128 stands for zero in the data rows.
Here are some points, each followed by its number:
[ 84  84 172  84 119  84 189 172  67  67 172  67  67 172  84 137  84  67
 102 189 189 102 119 119 137 154  84 102 154 154 137 119] 0
[102 102 172 102 172 119 189 154  67  67 137  84 154 172  84 102  84  84
 154 189 172 154 154  84 119 102 102 119 102 137 137 119] 1
[189 154  67 189 154 189  84  67 137 137 102 154 137 137 119 119 189 119
  67  84 189 172 189 102 102 189  84 189 172  67 189  67] 2
[ 67  67 154  84 102 189  84  84 189 189 189 189 189 189  67 189 189 189
 189 119  67 119  84  67  67 154 189 189  67 102  67  84] 3
[137 189 154 119 189 154 119 137  67 154 137 102 189 154  84  84 172 172
 137 154  84 189 172 119 172  67 102 154  84 119  84  84] 4
[ 84  84 189  84 102  84 189 172 154 102 102 102 119 137 137 119  67  84
 189 189 189 119  84  67 119 102 137 102 102  84 119 102] 5
[172 154  84 154 154 172 119  84 119 137 137 137 172 137 154 119  84 119
  84  67  84 172 172 172 154 172  84 119 102 172 102 189] 6
[119 137 102 119  84  67 154 154 119 172 102 172  67  67 189 137 102 119
 154 137 102 137 154 137  84 172 119 137 189 137 172 189] 7
[172 102  67 154 102 172 137  67 102 102 102 119 137 119 172 154 172 137
 119  84 172 172 189  67 137 189 137 189 102  67 189  67] 8
[102  67 189  67 102  84 119 119 102 137 137  84 102 137 102 119  67  67
 119 189 189  84 119 154 172 102 172  67  84 119 172 172] 9
[189 102  67 154  84 137 137  84 137 119 154 102 102 137 189 172 154 154
 119 137 154  84 137  84 119 172 102  67 172 172 102 172] 10
[172 172 102 137 119 154 137  84 137 102 154 119  84 119 137 137 119 172
 154 172 154 137 137 137 119 102 137  84 154 137 137 102] 11
[ 84  67 119 137 119 189 119  84 189 189 189 189 189 189  67 189 137 172
 137 137 119 102 119  84 137 119  67 119 119 172 102 119] 12
New points follow, each followed by the numbers of its three nearest points above by angle, seen from the average point of the numbered points, smallest number first.
[102 154 154  67 137  84 119 102 189  67  67  67 189 189  84  67 189  84
  67  67 172  67 102 189 189 102 189 189  67  67 172  67] 4 5 9
[189 154  84 172 172 172 154  84  67 189  67  67  67  67  84  67  67  67
  67  67  84 189 189 189 189 189  67 154 137 189  84 189] 2 6 7
[ 67  84 189  67  84 137 189 137 189 189 189 189 172 189  67 189 102 172
 189 189 137 172  67 154  67  67 154 137 154 137 172 137] 3 5 12
[102 119 172 119 172 189 154 119  84 172 119 119 154 172 102 102 154 172
 137 137 154 154 102 102 172 102 172 154  84 137 154 102] 1 3 4
[172 189 119 154 137 119 137 154  84 137  67 189 189 172 102  84 154 189
 189 102  67 172  84 189 137  84 154 119 154 119 172 119] 4 6 11
[119 154 154 137  67  67  67 172 189 172  84 119  84 189 172  67 119 172
 172 172 154 137 154 137  84  84 154  67 119  84 154  84] 5 7 11
[154 172 154 102 119 119 137 102 154  84 172 137 137 119 172 119 154 154
 137 154  84 137 172 119  84 137 137 119 137 102 154 189] 6 7 11
[154 172 137 102 172 154 172 102 154 172  84 102 189 172 119 102 137 154
 102 172 137 172 119  84 154 137 102 137 102 137 119 119] 2 4 6
[172 154 102 172  67  67  67 154 154 102 154 137 119 102 137 172 154 102
  67  84  84  67 119 189 189  67 189 172  67  67 189  67] 2 8 9
[119 172 137 102 154 102 172 137 119 102 119 189 154 137 137 137 102 137
 172 154 102 172 102 102 119  67 172 137 137 119 172 102] 4 5 11
[154 172 119 137 154 137 154 119  84 137 189 172 172 102 137 154 137 137
 119 154 119 154 137  84 102 119  67 137 119 154 119 137] 4 6 12
[137 119 137 154 189 137 172 154 102 137 119 172 154 119 137 172 119 172
 172 137 119 102  84 102 119 102  84  84 137 189 102 119] 10 11 12
[ 84 137 172  67 172 154 172 137 154 119 154 137 137 102 102 102 137 154
 172 172 119 189 137 102 119  84 154 172 137 102 154 119] 1 4 5
[154 189 137 172 137 154 119 189 119 137  84 119 119 137 119 119 189 189
 172  84  67 137  84 154 172 119  67 137 102 154 102 102] 4 6 11
[102 102  84 119 154  84 119 102 119  84 137  84  84  84 154 154 137 137
  84 119 137 119 189 119 137 172 137  84 172 154  84 172] 6 7 10
[189 189 189 172 189 172  84 154  84 154  84 154 172 102 119 102 172 189
 189 102  67 189  67 154 172  84 119 172  84 154 137 102] 3 4 6
[172 137  84 154 137 172 137  84  84  84 119 172 154  84 154 119 119 119
 102 137  84 172 172  84 154 172  67 154 119 172  84 154] 2 6 8
[ 67 137  67  84 189 102 154 137 172  84 154 154 102  67 137 154 137 102
 154 172 154 119 137 119 102 154 102 137 189 154 137 189] 0 7 10
